Each named move below is a turn or a mirror, shown by a few rows before and after it. Which moves, in which order, take the first row of each later pair to the second? The first pair is answered.
move Ris:
.01	-.31	.01	.03	.04	.22	.38	-.21	.17	-.25	.01	-.12	-.03	.31	.22	.05	.03	-.15	.03	.06	.08	.08	-.11	.31	.12	-.10	-.07	.10	-.02	.12	.35	.01 -> .08	.11	-.17	-.17	-.20	-.13	-.04	-.02	-.26	.06	-.17	-.25	.20	.05	.07	.14	-.07	.04	.15	.14	-.01	.12	.48	.05	-.16	.29	.19	.24	.08	.16	-.23	-.09
.21	-.04	-.28	-.09	-.38	-.15	-.02	-.24	-.02	-.06	.17	.10	.19	.28	-.04	.25	-.14	.08	.03	.08	-.20	.14	.17	-.07	-.15	.08	.00	.25	.19	.40	-.11	-.04 -> .16	-.22	-.24	-.03	-.28	.02	.15	-.33	.17	-.21	.23	.16	.09	.40	.03	.21	-.10	.01	-.02	.05	-.18	.16	-.06	.06	-.04	-.08	-.11	.18	.13	.39	.15	.02
.10	.29	.28	.23	.18	-.40	-.21	.34	.22	.25	-.08	.41	.24	-.16	.22	-.13	.02	-.06	-.06	.03	-.06	.19	.15	.10	-.27	.03	.08	-.16	.13	-.17	.00	.17 -> .07	.16	.30	.33	.26	-.24	-.04	.29	.37	.13	-.02	.47	.16	-.06	.27	-.16	.05	-.12	-.09	.00	-.05	.21	-.04	.17	-.19	-.16	-.04	-.20	.10	-.16	.20	.21
move non:
-.08	-.21	-.09	.01	-.08	-.19	-.02	.24	.07	.08	.04	-.01	.11	-.15	-.01	.02	.22	.07	.29	.20	-.24	-.17	-.14	-.11	-.18	-.17	.19	.25	.17	-.15	.09	.01 -> -.09	-.23	-.03	.00	-.05	-.13	.04	.24	.14	.05	.04	.01	.04	-.15	-.03	.04	.25	.06	.28	.19	-.21	-.21	-.22	-.09	-.11	-.19	.15	.21	.16	-.19	.14	.06
-.03	-.11	.07	-.12	-.24	.06	.16	-.20	.03	-.12	-.15	.10	-.06	.03	.05	-.02	-.15	.05	.23	-.17	.00	-.01	.01	-.06	.05	.03	.15	.10	-.04	.26	.01	.16 -> -.03	-.11	.10	-.13	-.22	.06	.15	-.21	.02	-.14	-.15	.13	-.08	.01	.06	-.05	-.15	.05	.21	-.16	.00	-.01	-.03	-.06	.07	.03	.14	.10	-.05	.27	.05	.16
-.17	-.11	.14	-.04	-.02	-.10	.07	-.21	.03	.16	.12	.11	-.23	.12	-.11	-.06	-.05	-.13	-.14	-.12	-.03	-.28	-.15	-.05	.21	-.16	-.07	-.06	.16	.02	.05	.08 -> -.10	.04	-.03	-.07	-.20	-.27	-.16	-.11	-.22	.24	.00	.03	.04	.07	-.05	-.11	-.14	-.01	.00	-.07	-.08	-.19	.24	-.11	-.03	-.01	.04	.15	.13	.15	-.22	-.03
-.06	.14	.06	-.19	-.16	-.23	.25	.05	.52	.00	.06	.35	.06	-.14	-.22	-.09	.03	.05	.08	.01	.14	.21	-.13	.00	.03	-.14	-.08	-.14	-.02	-.33	-.11	-.05 -> -.01	.20	-.06	-.21	-.27	-.32	.12	.10	.37	.04	-.02	.28	.23	-.14	-.17	-.12	.01	.12	.12	.04	.09	.28	.12	-.07	-.12	-.03	-.01	.00	-.02	-.24	-.26	-.13
move Nali:
-.03	-.17	.02	.16	.18	.13	.18	-.26	.26	.05	-.01	-.06	.02	.10	-.01	-.04	-.09	-.02	-.21	-.18	-.04	-.22	-.13	.24	.05	.02	-.21	-.08	.04	.14	-.07	.17 -> -.10	.03	.08	.08	.19	-.13	-.06	-.13	.08	.29	-.05	.03	.03	-.05	-.17	-.06	-.05	.05	-.29	-.12	-.07	-.28	.05	.04	-.05	.13	-.16	-.10	.06	-.04	-.33	.14
.06	.12	-.38	-.21	-.45	.11	.21	-.29	-.18	.01	.13	-.28	-.22	.02	-.25	.28	-.31	.00	.44	-.24	.04	-.23	.24	-.09	.03	.14	.31	.15	.35	.31	-.28	.01 -> .06	.14	-.38	-.22	-.43	.13	.20	-.34	-.20	.01	.10	-.29	-.24	.04	-.23	.28	-.29	.02	.42	-.24	.02	-.24	.21	-.11	.06	.13	.30	.13	.34	.33	-.27	.01
-.18	-.15	.04	.32	-.12	.25	-.10	-.01	.25	-.42	-.02	-.35	.23	.26	.50	-.03	-.03	.08	.04	.01	-.09	.09	.03	.36	-.05	-.19	-.21	.25	-.24	.19	.21	-.02 -> -.33	.26	.09	.21	-.10	-.23	-.61	.27	-.06	.02	-.04	-.20	.23	-.07	.18	-.10	-.04	.20	-.15	.06	-.18	-.04	.34	-.07	-.24	-.02	-.08	.23	-.21	-.16	-.28	-.12
move pona:
.04	.23	.24	-.16	.27	-.15	-.35	.14	-.38	-.12	-.06	.08	.25	-.16	-.30	.41	.02	.01	-.20	.11	.19	-.04	.24	-.14	-.11	.35	.03	.06	-.19	-.27	-.44	.10 -> .16	.14	.30	-.20	.35	.09	-.15	.14	-.27	-.30	-.05	.01	.30	-.13	-.16	.61	.07	.02	-.14	.17	.24	.08	.12	.05	.08	.41	.06	-.02	-.18	-.19	-.21	.17
-.07	-.29	-.22	-.04	-.25	.27	.50	-.49	.19	-.31	.02	-.18	-.55	.26	-.27	.12	-.13	-.07	.39	-.08	.08	-.18	-.11	.02	.06	-.20	-.10	.21	.15	.33	.05	.04 -> -.24	-.37	-.08	.13	-.09	.20	.46	-.39	.35	-.24	.08	.03	-.59	.26	-.23	-.13	-.03	-.11	.21	-.08	.10	-.21	-.26	-.06	.07	-.38	-.28	.11	-.01	.10	.19	.04
.03	-.17	.08	.05	.09	.30	.22	-.06	.14	-.18	.08	-.05	-.20	.09	.03	.17	.01	-.07	.06	-.05	.11	.02	-.29	.15	.28	-.09	-.11	-.14	.07	-.03	.31	.14 -> -.23	-.07	.07	.19	.09	-.07	-.09	.01	.09	.13	.08	.14	-.32	.01	-.11	-.23	.06	-.13	-.07	-.11	.05	-.20	-.14	-.16	.02	-.27	-.27	-.06	-.05	-.28	.11	.08
Pairs:
Each pair is 2 to 3 moves apart.
-.09	-.23	.28	-.01	.17	.07	.22	-.19	.12	-.29	-.15	.19	-.04	.22	.17	.07	.08	.22	-.06	.06	.07	.02	-.08	.13	.36	-.14	.25	.07	.25	.24	.15	-.02 -> -.13	-.24	.32	.08	.23	-.03	.13	-.09	.12	-.25	-.19	.26	.07	.19	.22	-.06	.14	.27	-.16	.11	.04	.06	-.07	.12	.33	-.22	.18	.06	.11	.12	.15	-.08 : Ris, Nali, pona
.27	.10	-.06	-.16	.03	-.01	.08	.04	-.10	-.07	-.08	-.11	.12	-.19	-.10	.33	.00	.25	.12	.17	-.04	.01	.27	.24	-.12	.35	.16	-.07	.16	-.07	-.35	-.04 -> .21	-.10	-.05	.12	.07	-.16	-.05	.22	-.03	-.10	-.12	.04	.40	-.07	.16	-.05	.10	.26	.03	.20	-.05	.12	.28	.33	-.31	.16	.03	.03	-.10	-.13	-.24	-.15 : Nali, pona, non
-.06	.08	.07	.23	.23	.22	.26	.04	.14	.19	-.06	-.04	-.10	.19	.07	-.33	.07	-.05	-.20	.14	-.27	-.40	-.19	-.04	.10	-.51	-.21	.19	-.14	-.26	.27	.03 -> -.05	.31	-.03	.19	.12	-.01	-.07	.19	-.14	.39	-.18	-.06	.09	.04	.01	-.41	.02	.02	-.16	.19	-.32	-.40	.17	-.20	-.14	-.32	-.05	.27	-.13	-.29	-.08	-.07 : Nali, non
-.11	-.08	.25	-.19	.06	.24	.20	-.10	.25	-.36	-.03	-.18	-.17	.34	.13	.19	-.04	-.11	.21	.05	.24	.05	-.32	.12	.37	-.05	-.10	-.33	.07	.10	.35	.07 -> .02	-.02	.16	-.08	-.05	-.01	-.08	.22	.05	-.34	-.20	-.20	.43	.35	.47	.03	-.01	.04	.25	.16	.16	.31	.08	.24	.07	.09	.00	-.13	-.21	.18	.21	-.10 : non, pona, non
.05	-.12	-.32	.05	-.10	-.04	-.15	-.21	-.22	.12	.07	-.08	-.11	.14	.00	-.24	-.21	-.02	.16	-.31	-.18	-.45	.44	-.29	-.14	-.10	-.06	.50	.22	.07	-.08	-.14 -> .00	.02	-.25	-.06	-.03	-.05	-.20	-.21	-.26	.22	.09	-.04	-.23	.03	-.16	-.12	-.21	.02	.11	-.30	-.20	-.56	.38	-.40	-.06	-.02	-.03	.40	.35	-.05	-.13	-.09 : non, Ris
-.19	-.20	.08	.09	.11	.12	.25	-.17	.24	-.11	.17	.09	-.25	.06	.00	-.14	.06	-.16	-.08	-.08	-.03	-.10	-.32	.04	.14	-.23	-.19	-.07	-.01	-.10	.29	.06 -> -.23	.07	.10	-.11	.17	.01	.09	-.10	.10	.11	.16	.09	-.37	-.16	-.28	.06	.06	-.12	-.12	-.04	-.05	-.19	-.26	-.18	.18	-.03	-.05	-.21	.13	-.27	.08	.10 : Ris, non
-.04	.14	-.19	-.06	-.20	-.29	-.26	.02	-.12	.17	-.08	-.03	.11	-.09	-.05	-.23	-.11	.05	.09	-.07	-.11	-.12	.40	-.29	-.34	.01	.11	.24	.05	.09	-.36	-.03 -> .05	.09	-.14	-.26	-.12	.18	.20	-.30	.04	-.04	.02	-.22	-.32	-.04	-.24	.25	-.21	-.04	.21	-.15	-.03	-.22	.00	-.12	.10	.05	.13	.00	.36	.23	-.12	.15 : non, pona, pona
.06	-.13	-.08	-.06	-.21	.05	-.08	-.08	-.08	-.06	-.03	-.07	-.02	.04	-.05	-.03	-.13	.00	.16	-.09	-.01	-.03	-.07	.00	-.04	-.03	.01	.10	.00	.15	.08	.05 -> .11	-.21	-.01	-.08	-.12	.12	.01	-.06	-.03	-.13	.01	-.03	-.03	.05	.00	.03	-.03	.01	.13	-.03	.01	.03	-.20	.07	.05	-.03	.02	.01	.00	.11	.22	.09 : non, Ris, pona
.10	.16	.28	-.17	-.18	.26	.27	-.38	.10	-.30	-.21	-.18	-.23	-.12	.04	.20	-.08	-.13	.08	.01	-.16	-.01	-.10	.30	.17	.26	-.01	.21	.04	.38	.21	-.01 -> .01	.09	.49	-.03	.09	.22	.25	-.19	.26	-.24	-.15	.00	-.19	-.11	.13	.04	.08	-.12	-.12	.09	-.14	.05	-.28	.33	.22	.13	-.10	.03	-.18	.13	.40	-.01 : Ris, pona
.10	-.03	-.15	-.17	.23	.27	-.05	-.06	.09	-.06	.02	.07	-.04	-.32	.19	.02	.12	-.19	.19	.03	-.08	.00	-.37	-.01	.09	.02	.16	-.18	-.01	.04	-.13	.04 -> .11	.02	-.24	-.21	.12	.23	-.09	-.08	-.01	-.05	-.04	-.01	-.04	-.34	.14	.07	.05	-.20	.26	.02	-.08	-.01	-.25	-.05	.08	.11	.21	-.12	.04	.11	-.21	.00 : pona, pona, pona
.11	-.10	.05	.15	.04	.11	-.03	-.06	.02	-.25	.17	-.07	-.06	.15	.08	.01	.13	.08	-.08	-.07	.01	.18	-.08	.05	-.01	.03	.04	-.07	-.16	-.18	.25	.13 -> .10	-.03	.08	.15	.04	-.07	-.15	.06	-.05	-.14	.15	-.04	.04	.02	.07	-.03	.15	.12	-.15	-.04	-.01	.21	.04	.00	-.09	.13	.07	-.08	-.21	-.27	.15	.08 : Ris, pona, pona
-.18	.00	-.02	.18	-.24	.02	-.05	-.33	.07	-.09	.05	.00	.05	.22	.07	-.17	-.12	-.12	.22	-.14	-.10	-.06	-.10	.06	.00	-.37	-.01	-.05	-.11	-.01	.05	.04 -> -.27	.19	.08	.07	-.15	-.08	-.19	-.26	.00	.13	.09	.08	-.08	.07	-.13	-.10	-.11	-.10	.09	-.12	-.12	-.19	-.09	-.09	.01	-.28	.03	-.17	-.05	-.22	-.10	.09 : Ris, non, Nali
.06	.03	.01	.18	.00	.25	.24	.05	.02	-.21	.09	-.10	.17	.20	-.03	.26	.01	.05	.07	.02	.10	.18	-.11	.24	-.07	.14	-.03	.09	.06	.00	.17	.22 -> .00	.17	-.13	.13	-.15	.13	.10	.00	-.15	-.08	.03	-.12	.14	.16	-.14	.21	-.09	.08	.12	-.03	.06	.11	.14	.09	-.21	.23	.06	.20	.16	.05	-.09	.17 : pona, pona, pona
-.08	-.16	-.02	.03	.04	-.06	.00	-.07	.06	.04	.01	-.03	-.06	.08	.08	-.24	.08	.09	.13	-.17	-.09	.22	-.19	.11	.16	-.09	.11	.06	-.15	.01	-.04	-.04 -> .00	-.14	-.01	.00	.06	-.04	-.02	.03	.06	.03	.00	-.01	.03	.04	.12	-.18	.08	.10	.15	-.10	-.09	.28	-.16	.13	.19	-.03	.16	-.01	-.19	.00	-.04	-.04 : Ris, pona, pona
-.09	-.01	.04	.13	.11	.00	.03	.00	.09	-.01	.05	.21	-.04	.05	-.02	-.12	.06	-.05	-.17	-.01	.04	.05	-.20	-.03	.04	-.09	-.13	.01	.02	-.01	.07	.03 -> .01	-.07	-.07	.12	-.01	.11	.11	-.07	.06	-.16	.04	.10	.03	.12	.08	-.06	.00	-.04	-.06	-.01	.06	.12	-.13	.10	.04	-.01	-.11	.11	.05	.18	.09	.03 : Ris, Nali
-.11	.03	.13	.02	.40	-.07	.00	-.04	.02	-.12	.06	.02	-.19	.10	-.20	-.17	.33	-.06	-.18	.11	.01	-.14	.02	-.01	-.09	-.09	-.15	-.06	-.11	.08	.00	.22 -> .00	.00	-.09	-.05	.13	-.02	.04	-.17	-.11	-.24	.00	-.18	-.11	.22	-.12	-.07	.21	-.04	.01	.02	.02	-.10	.23	.07	-.16	-.05	-.07	.14	.01	.40	-.14	.20 : pona, Nali, non
.18	-.01	-.05	.10	-.13	.23	.24	-.37	.01	-.15	-.11	-.02	.21	.11	.33	.03	-.21	-.04	.19	-.07	.18	.16	-.01	.21	.04	-.02	.04	-.03	-.07	.35	.09	.01 -> -.14	.03	-.03	.30	-.10	-.13	-.05	-.32	.04	.15	-.04	.22	.04	.06	.17	-.44	-.14	-.10	-.02	-.18	.11	-.09	.06	-.14	-.18	-.28	-.18	.04	-.21	.10	-.03	-.06 : pona, pona, Ris
-.18	-.03	.32	-.01	-.01	.08	.19	.06	.11	-.20	.10	-.04	.03	-.01	.21	.16	.04	-.02	-.18	.16	.17	.17	-.22	.18	.15	-.03	.04	-.12	-.08	-.08	.57	-.05 -> -.06	.06	.09	-.05	-.26	-.09	.00	.16	-.13	-.18	-.03	-.20	.37	-.03	.32	.10	-.04	.09	-.02	.15	.12	.29	.20	.16	-.13	.16	.19	.11	-.11	.09	.26	-.15 : non, Nali
